rotation steps, each row followed by its count of steps:
The counts run from 0 to 421.
[184 117 125 160 124 108 120 154 115 137 121 136 127 117 166 120 133 121
 108 164 121 110 121  99  88 136  96 146 121 176 158  61 106 176 138 149
 116 136 142 103 135 120 123  53 108 110 175 113 127] | 137
[162 149  55 135 126 110 134 137 124 173 104 174 108 175 127  61 114 164
  98 174 135 108 144 149 130 163 116 144 130 132 138 149 148 164 131 102
 161 154 115 148 113 121 102  90 119 140 152 147 106] | 346
[182 138 103 173 140 126 153 171 139  93 141 135 158 124 121 125  90 114
 138 148 105 171  74 104 103 147  91 147 125 159 139 109 125 120 151 120
 124 129 109 120 104 132  82  81 118 136 172  81 147] | 277
[149 161  82 123  90 154 157 166 117 129 117 156 128 139 134  88  88 168
 106 145 110 130 121  92 140 119 113 129 170 158 151 126 111 150 146 124
 123 167 130 105 152 107 134  65 125 169 165  83 131] | 248
[164 156  86 173 125 114 149 137 122 173 114 188  95 160 109 113  73 158
 138 121 152  87 148 147 154 135 147 100 149 130 116 158 168 156 148 119
 143 126  88 122 154 139 104 127 168 113 130 143 125] | 349
[145 131  84 146 102 114 159 164 126 171  96 154 119 121 121 160  75 133
 136 123 141  91 120 117 116 128 149 132 144 147 156 164 105 125 178 129
 152 115 115  83 160 132 127  87 183 133 161 150 102] | 157
[183 134 101 193 130 134 160 166 132 103 135 144 173 124 119 157  78 110
 155 138 106 158  85 105 114 138 115 124 141 171 130 120 121 108 179 138
 121 116 111 101 118 129  96  92 136 121 161  85 148] | 278
[168 139  67 134 116 110 132 139 136 181 103 184 100 141 146  68 121 148
 123 182 135  97 150 126 143 161 113 146 167 143 125 143 143 147 145 101
 142 163 114 136 118  89 114  89 102 144 152 162 103] | 340
[135 153 114 148 145  63 141 138 113 176 146 170  75 128 125 161  93 154
 113  92 174 117 101 113  84 120 150 133 121 139 139  97 120 118  94 119
 157 120 111 110 139 157  89 103 133 130 171 143 108] | 170
[161 141  88 117  77 102 119 141 166 149  97 169 125  97 115 121 104 178
 178 123 150 118 120 172 117 165 164 123 137 139 138 140 150  96 106 130
 164 145 103 107 152 125  77  97 110  99 120 148 113] | 199
[145 122 133 164 133  72 110 175 147 129 103 148  83 102 134 144 122 131
 124 139 153 129 112  96 106 150 117 172 119 171 123  67 124 140 113 147
  91 151 113 107 118 114 102  83 114 138 193 131 103] | 415
[175 108  91 139 124 115 156 161 125 138 103 131 175 127 129 127  86 122
 166 157  78 133  97  75  90 131 131 138 160 168 143 138 117 124 152 128
 143 153 164 104 123  82  98  91  99 115 125 109 123] | 51
[174 158  62 147 144 103 137 139 122 156 125 160 114 179 112  68 100 163
  93 144 138 121 132 152 112 156 105 132 116 129 154 126 157 170 118 104
 168 137 115 160 110 150  97  84 130 129 144 124 118] | 352
[184 134 145 154 129  92 121 161 125 131 136 141  97  98 150 128 136 120
 120 150 137 106 129 103  88 134 104 145 119 164 138  61 103 170 122 141
 113 116 110  84 157 124 104  68 109 102 177 127 142] | 136
[187 155  83 177 139 115 156 137 105 162 121 176 122 171 103 115  60 144
 130 116 138 107 133 146 136 118 138  93 147 134 125 138 157 161 142 141
 140 114  99 137 140 148 110 122 167 108 122 102 134] | 354
[179 142 110 160 159  96 161 197 125 119 136 128 148 159 108 124  93 128
 143 167 111 159  70 107  85 132 127 150 127 149 127 118 156 158 154 120
 135 103 136  99  98 120  79 107 128 114 138  98 138] | 39
[147 145  89 175 127  84 125 154 133 107 127 133 121 149 115 103 109 150
 124 155 110 145 109 128 117 138 133 116 130 159 172  97 179 198 133 145
  97 165 159 109  91 119 112  81 129 110 105  92 125] | 225
[217 147 111 149 145  90 128 141 113 133 139 156 113 148 128  78 104 138
 112 114 145 121 117 120 103 146 107 128 114 139 135  76 138 176  92 131
 130 133 102 137 131 152  91  88  90  96 155  84 133] | 363
[128 147  90 178 132  80 140 143 123 140 126 146 116 153 133 122 104 169
 131 135 109 132 113 140 111 107 163  91 131 162 168 107 188 178 133 151
 105 162 173 106 114 126 111  95 136 100  85  90 134] | 220
[154 160 111 116  97 121 161 154 126 162 140 187 120 153 163 112 143 185
 119 171 152 129 113 123 106 131 129 143 152 134 103 102 107 107 121  77
 158 130 121  81 155 133  90  78 109 145 176 116 141] | 20
[145 127 124 162 154  84 123 177 122 124 101 133  93 133 129 135 108 132
 104 134 134 135 103  80  85 122 112 166 123 175 144  62 126 159 117 154
  92 144 138 121 121 123 114  72 124 145 187 107 105] | 410
[167 146  96 157  86 134 141 161 142 102 103 145 141 105 103 145  58 137
 168 133 113 111 134 113 162 139 133  98 176 155 148 139 128 158 160 143
 110 160 118  76 144 115 129  84 142 114 126  98 129] | 238
[164 155 118 146  72 118 139 122 145 111 159 158 123  84 123 155  92 154
 164 122 156 123 116 135 143 165 116 100 140 135 152 132 104 114 141  89
 153 152  95  59 133 147  97  76 119 118 161 124 115] | 7
[129 151  91 155 151  63 124 147 136 144 126 162  81 164  71 122  90 179
 120 139 124 129 153 142 111 166 128 156 108 141 134 128 135 163 104 122
 140 163 112 153 120 125  74 101 111 136 142 148 134] | 78
[111 137  48 165 150 108 183 161 122 165 117 161 103 153 112 109  84 157
 131 130  92 116 116  94 136 116 166 133 136 151 140 166 151 141 162 120
 115 154 130 125 128  95  94 112 160 146 106 140 129] | 69
[152 121  90 155 100 108 159 165 132 150  99 141 111  84 147 149  95 106
 140 133 128  87 110 105 132 122 146 123 140 154 145 155 122 136 193 129
 127 110 107  65 152 116 133  81 183 121 164 158 108] | 151
[180 160 113 122  99 146 147 167 142 117 140 157 134 102 140 109 101 144
 138 163 153 144 103 121 136 149  85 143 175 148 141 108 119 131 141  99
 144 134 106 102 120 122 106  57 102 148 183 105 111] | 9
[221 122 105 166 111 114 122 149 109 145  95 148 143 147 161  85 128 117
 122 144 117 116 100  95 114 138 109 124 138 173 126  82 142 169 136 141
 109 138 130 120 128 116 121  91 107  96 145  73 137] | 370
[164 121  82 189 130  72 143 132 148 140 115 154 131 113 134 131 102 106
 153 125 134 138  61 111 119 145 145 118 134 168 139 116 189 113 151 126
 111 143 136 114  81 130 105 104 135 119 130 115  89] | 185
[137 168  88 110  97  91 141 146 153 158 124 175 103 111 126  94 114 198
 160 111 160 121 127 167 104 136 171 126 138 132 140 121 152 110  88 126
 156 140 112 111 165 126  69  90  99 120 115 135 126] | 205
[173 123 122 150  93  70 103 144 164 145  83 171 121  98 129 142 127 143
 160 149 166 131 108 137 110 185 134 160 128 161 110  95 161 109 120 121
 134 139 119 105 103 120  86 101  92 116 158 147  96] | 188
[173 119 108 189 121  98 141 126 116 129 147 122 128  98 158 138 109 100
 127 120 100  98  96  95 109 121 128  95 106 175 171 107 122 153 175 141
 117 141 130  79 127 123 130  70 142  93 134 107 127] | 139
[129 139  91 150 180  88 146 167 131 144 145 144 111 153 103 130 106 160
 122 178 118 141 136 143  60 160 119 166 106 143 161 118 136 155 128 131
 159 138 141 142 112 112  65  86 115 119 141 161 122] | 311
[139 137 101 142 101 103 131 171 132 155  87 151 105 144 105 160  93 173
 126 109 135  89 147 134  88 126 164 141 115 155 152 124  89 142 125 149
 157 122 119  92 207 152 104  93 158 120 150 125 141] | 396
[125 138 100 188 172  90 176 172 125 157 143 162 106 136 118 166  79 142
 148 139 117 120 126 128  93 115 166 127 121 146 135 144 138 139 174 146
 128 103 118 106 140 122  70 109 170 115 113 157 141] | 308
[124 143 115 147 155  93 152 181 142 172 127 179 100 132 128 143 131 173
 140 183 137 119 156 147  85 140 155 164 118 139 113 118 123 135 142 125
 149 114 125 103 154 112  64  98 134 132 146 176 144] | 304
[132 141 122 151 167  77 137 163 141 160 130 165  98 140 102 153 112 172
 144 178 130 124 170 145  67 161 142 164 118 141 133 115 124 150 130 136
 161 121 128 120 139 120  67  85 122 117 140 169 139] | 310
[118 142 109 137 136 101 167 171 142 171 148 178  92 103 149 123 143 174
 140 165 130 122 130 134 103 124 161 154 125 144 103 128 112 104 140 117
 130 124  96  93 172 103  61  92 127 137 140 168 148] | 298
[139 166  99 109  71 114 147 151 132 117 149 156  95 106 122  99  95 178
 125 117 145 116 135 115 143 144 123 130 141 140 151 125  88 136 104 101
 129 180  87  82 170 127  98  64 101 147 152 117 140] | 246
